Here is a table of points, one per row:
vec![-38, 39, -65, -18, -11, -21, -66, 73, -41, -27, -21, 74, -33, 47, -7, 21]
vec![0, 76, 31, 7, 66, -30, 17, 8, -1, 43, -27, 21, 18, 20, 4, -27]
vec![6, 51, 80, 4, 27, -27, -8, -27, -1, 37, 30, -12, 17, 21, 14, -44]
vec![3, -7, -20, -45, -6, -14, -40, 57, -35, -10, -58, 30, -21, -63, 19, 70]
vec![25, -111, -18, 27, -50, 56, 52, -27, 14, -49, 14, -50, 13, -34, -31, 18]
vec![27, -56, 85, 12, 13, 36, 51, -43, 13, 39, -21, -48, 8, -56, 40, -4]
vec![11, -35, -24, -19, -24, 40, 14, 4, 48, -14, -3, -24, 30, -60, -9, 58]
vec![19, 9, 41, 39, 29, -15, 27, 4, -2, 36, 25, 5, -32, 32, 5, -54]
vec![-14, 3, -46, 0, -23, 30, -18, -19, 23, -28, 26, 13, 19, 44, -37, 8]
vec![-13, 44, 56, 6, 45, -49, -12, -35, -18, 46, 13, -15, 11, 20, 1, -42]
vec![-17, 37, -69, -19, -22, -15, -64, 52, -53, -19, -10, 74, -72, 35, -6, 9]
vec![9, -54, 4, -10, -36, 84, 10, -37, 25, -12, 31, -81, 59, -48, 3, 44]
vec![-30, 89, -72, -62, 18, -33, -69, 48, -54, -1, -40, 69, -18, 19, -1, 53]
vec![-15, 4, -32, 14, -29, 21, -21, -1, 17, -23, 35, -11, 16, 27, -32, 8]
vec![32, -65, 85, 16, 0, 13, 55, -43, 21, 23, -1, -60, 15, -69, 35, -35]
vec![-5, 80, -36, -62, 6, -50, -91, 31, -52, -17, -17, 47, -33, 32, -1, 29]
vec![24, -89, 50, 42, -12, 0, 105, -17, 10, 23, -20, -43, -20, -39, 29, -42]
vec![-13, 27, -75, -39, -13, -24, -71, 57, -57, -39, -16, 68, -48, 63, -12, 14]
vec![-27, 73, -23, -64, -10, -48, -109, 39, -58, -8, -20, 54, -33, 37, 8, 17]
vec![33, -11, 70, 24, 28, -10, 72, -6, 36, 39, -42, -26, 9, -81, 20, -8]
vec![-17, 66, -22, -70, 6, -44, -110, 27, -47, -3, -34, 52, -27, 53, -4, 37]
vec![-8, 7, -27, -18, -17, 16, -49, -29, 5, -5, 58, -24, 28, 63, -28, 36]
vec![6, -123, -40, 6, -46, 56, 62, -13, 28, -55, 7, -47, 10, -33, -2, 30]
vec![2, 15, 36, 49, 25, -17, 26, -3, -4, 42, -7, 19, -22, 27, 3, -63]
vec![-34, 49, -55, -20, 18, 2, -30, -12, 29, -6, 18, 19, 29, 19, -42, 34]
vec![39, -83, 52, 46, -16, 16, 99, -20, -7, 4, -19, -50, -26, -56, 37, -32]
vec![14, -104, -20, 1, -50, 61, 55, -27, 34, -38, 20, -48, 15, -38, -15, 9]
vec![15, -42, -31, 1, -33, 44, 5, 10, 41, -9, 13, -35, 34, -58, -7, 62]
vec![12, 44, 65, 5, 30, -48, -14, -18, -17, 50, 7, 2, -13, 24, 18, -36]
vec![-28, 103, -54, -58, 28, -57, -81, 53, -45, 7, -51, 91, -12, 15, 9, 33]
vec![-27, -16, -44, 17, -35, 24, -17, -6, 19, -31, 42, 10, 27, 55, -39, -12]
vec![20, -72, 45, 36, 8, 19, 87, -7, 10, -2, -15, -31, -24, -47, 37, -49]
vec![32, -16, 67, 28, 36, -12, 58, 1, 27, 36, -34, -21, -1, -89, 34, -7]
vec![-26, 65, -43, -14, 11, -4, -52, 6, 15, -1, 38, -1, 60, 17, -37, 17]
vec![-16, 23, 1, -39, -21, 27, -60, -26, 13, -7, 50, -22, 44, 47, -40, 21]
vec![-23, 48, -70, -8, 25, -8, -38, -15, 14, -26, 23, 19, 53, 23, -27, 16]
vec![14, -97, -21, 13, -42, 51, 48, -33, 19, -59, 25, -49, 4, -38, -15, 18]
vec![-2, 28, 26, 37, 30, -23, 21, -7, -8, 22, -3, 3, -25, 38, 14, -49]
vec![42, -94, 52, 40, -3, 9, 104, -8, 10, 18, -26, -43, -29, -54, 30, -42]
vec![2, 17, 31, 39, 5, -5, 28, 1, 11, 36, -1, 24, -25, 36, 20, -66]
vec![-3, 7, -33, -45, -5, -7, -32, 74, -19, -11, -81, 28, -4, -75, 17, 81]
vec![-25, 62, -56, -14, -3, -27, -48, 62, -37, -22, -24, 82, -50, 50, -13, 26]
vec![-7, 31, 36, 34, 17, -28, 19, -2, -6, 15, 16, -1, -8, 31, 22, -78]
vec![1, -112, -17, 18, -43, 38, 58, -21, 41, -48, 30, -43, 13, -33, -15, 18]
vec![-1, 60, 58, 9, 44, -40, -16, -32, -13, 40, 9, 4, 1, 19, 0, -40]
vec![6, 8, 39, 48, 21, -13, 25, -2, -1, 27, 16, 28, -25, 28, 20, -56]
vec![8, -97, -12, 5, -43, 44, 54, -25, 32, -37, 20, -45, 20, -23, -6, 17]
vec![-13, 34, 9, -24, -12, 19, -54, -30, 6, -12, 56, -13, 43, 45, -30, 20]
vec![0, 81, 6, 23, 70, -38, 19, -17, 14, 36, -30, 8, 8, 9, 14, -40]
There is one direction along which these points spread out most. How far along it is each point below, from 0 to 99? The average is 50, and the first point in the table lies past the average.
vec![0, 76, 31, 7, 66, -30, 17, 8, -1, 43, -27, 21, 18, 20, 4, -27] 57
vec![-38, 39, -65, -18, -11, -21, -66, 73, -41, -27, -21, 74, -33, 47, -7, 21] 72
vec![20, -72, 45, 36, 8, 19, 87, -7, 10, -2, -15, -31, -24, -47, 37, -49] 30
vec![-15, 4, -32, 14, -29, 21, -21, -1, 17, -23, 35, -11, 16, 27, -32, 8] 52
vec![33, -11, 70, 24, 28, -10, 72, -6, 36, 39, -42, -26, 9, -81, 20, -8] 34
vec![-28, 103, -54, -58, 28, -57, -81, 53, -45, 7, -51, 91, -12, 15, 9, 33] 80
vec![6, -123, -40, 6, -46, 56, 62, -13, 28, -55, 7, -47, 10, -33, -2, 30] 30
vec![2, 15, 36, 49, 25, -17, 26, -3, -4, 42, -7, 19, -22, 27, 3, -63] 49
vec![12, 44, 65, 5, 30, -48, -14, -18, -17, 50, 7, 2, -13, 24, 18, -36] 54
vec![9, -54, 4, -10, -36, 84, 10, -37, 25, -12, 31, -81, 59, -48, 3, 44] 34
vec![-25, 62, -56, -14, -3, -27, -48, 62, -37, -22, -24, 82, -50, 50, -13, 26] 73
vec![-8, 7, -27, -18, -17, 16, -49, -29, 5, -5, 58, -24, 28, 63, -28, 36] 56
vec![42, -94, 52, 40, -3, 9, 104, -8, 10, 18, -26, -43, -29, -54, 30, -42] 25
vec![32, -65, 85, 16, 0, 13, 55, -43, 21, 23, -1, -60, 15, -69, 35, -35] 27
vec![2, 17, 31, 39, 5, -5, 28, 1, 11, 36, -1, 24, -25, 36, 20, -66] 49
vec![1, -112, -17, 18, -43, 38, 58, -21, 41, -48, 30, -43, 13, -33, -15, 18] 30
vec![-13, 27, -75, -39, -13, -24, -71, 57, -57, -39, -16, 68, -48, 63, -12, 14] 73
vec![0, 81, 6, 23, 70, -38, 19, -17, 14, 36, -30, 8, 8, 9, 14, -40] 55
vec![-1, 60, 58, 9, 44, -40, -16, -32, -13, 40, 9, 4, 1, 19, 0, -40] 55
vec![-7, 31, 36, 34, 17, -28, 19, -2, -6, 15, 16, -1, -8, 31, 22, -78] 50
vec![-13, 34, 9, -24, -12, 19, -54, -30, 6, -12, 56, -13, 43, 45, -30, 20] 56
vec![19, 9, 41, 39, 29, -15, 27, 4, -2, 36, 25, 5, -32, 32, 5, -54] 47
vec![14, -104, -20, 1, -50, 61, 55, -27, 34, -38, 20, -48, 15, -38, -15, 9] 30
vec![14, -97, -21, 13, -42, 51, 48, -33, 19, -59, 25, -49, 4, -38, -15, 18] 32
vec![-30, 89, -72, -62, 18, -33, -69, 48, -54, -1, -40, 69, -18, 19, -1, 53] 77
vec![8, -97, -12, 5, -43, 44, 54, -25, 32, -37, 20, -45, 20, -23, -6, 17] 32
vec![-17, 37, -69, -19, -22, -15, -64, 52, -53, -19, -10, 74, -72, 35, -6, 9] 71
vec![32, -16, 67, 28, 36, -12, 58, 1, 27, 36, -34, -21, -1, -89, 34, -7] 35
vec![39, -83, 52, 46, -16, 16, 99, -20, -7, 4, -19, -50, -26, -56, 37, -32] 26
vec![-13, 44, 56, 6, 45, -49, -12, -35, -18, 46, 13, -15, 11, 20, 1, -42] 53
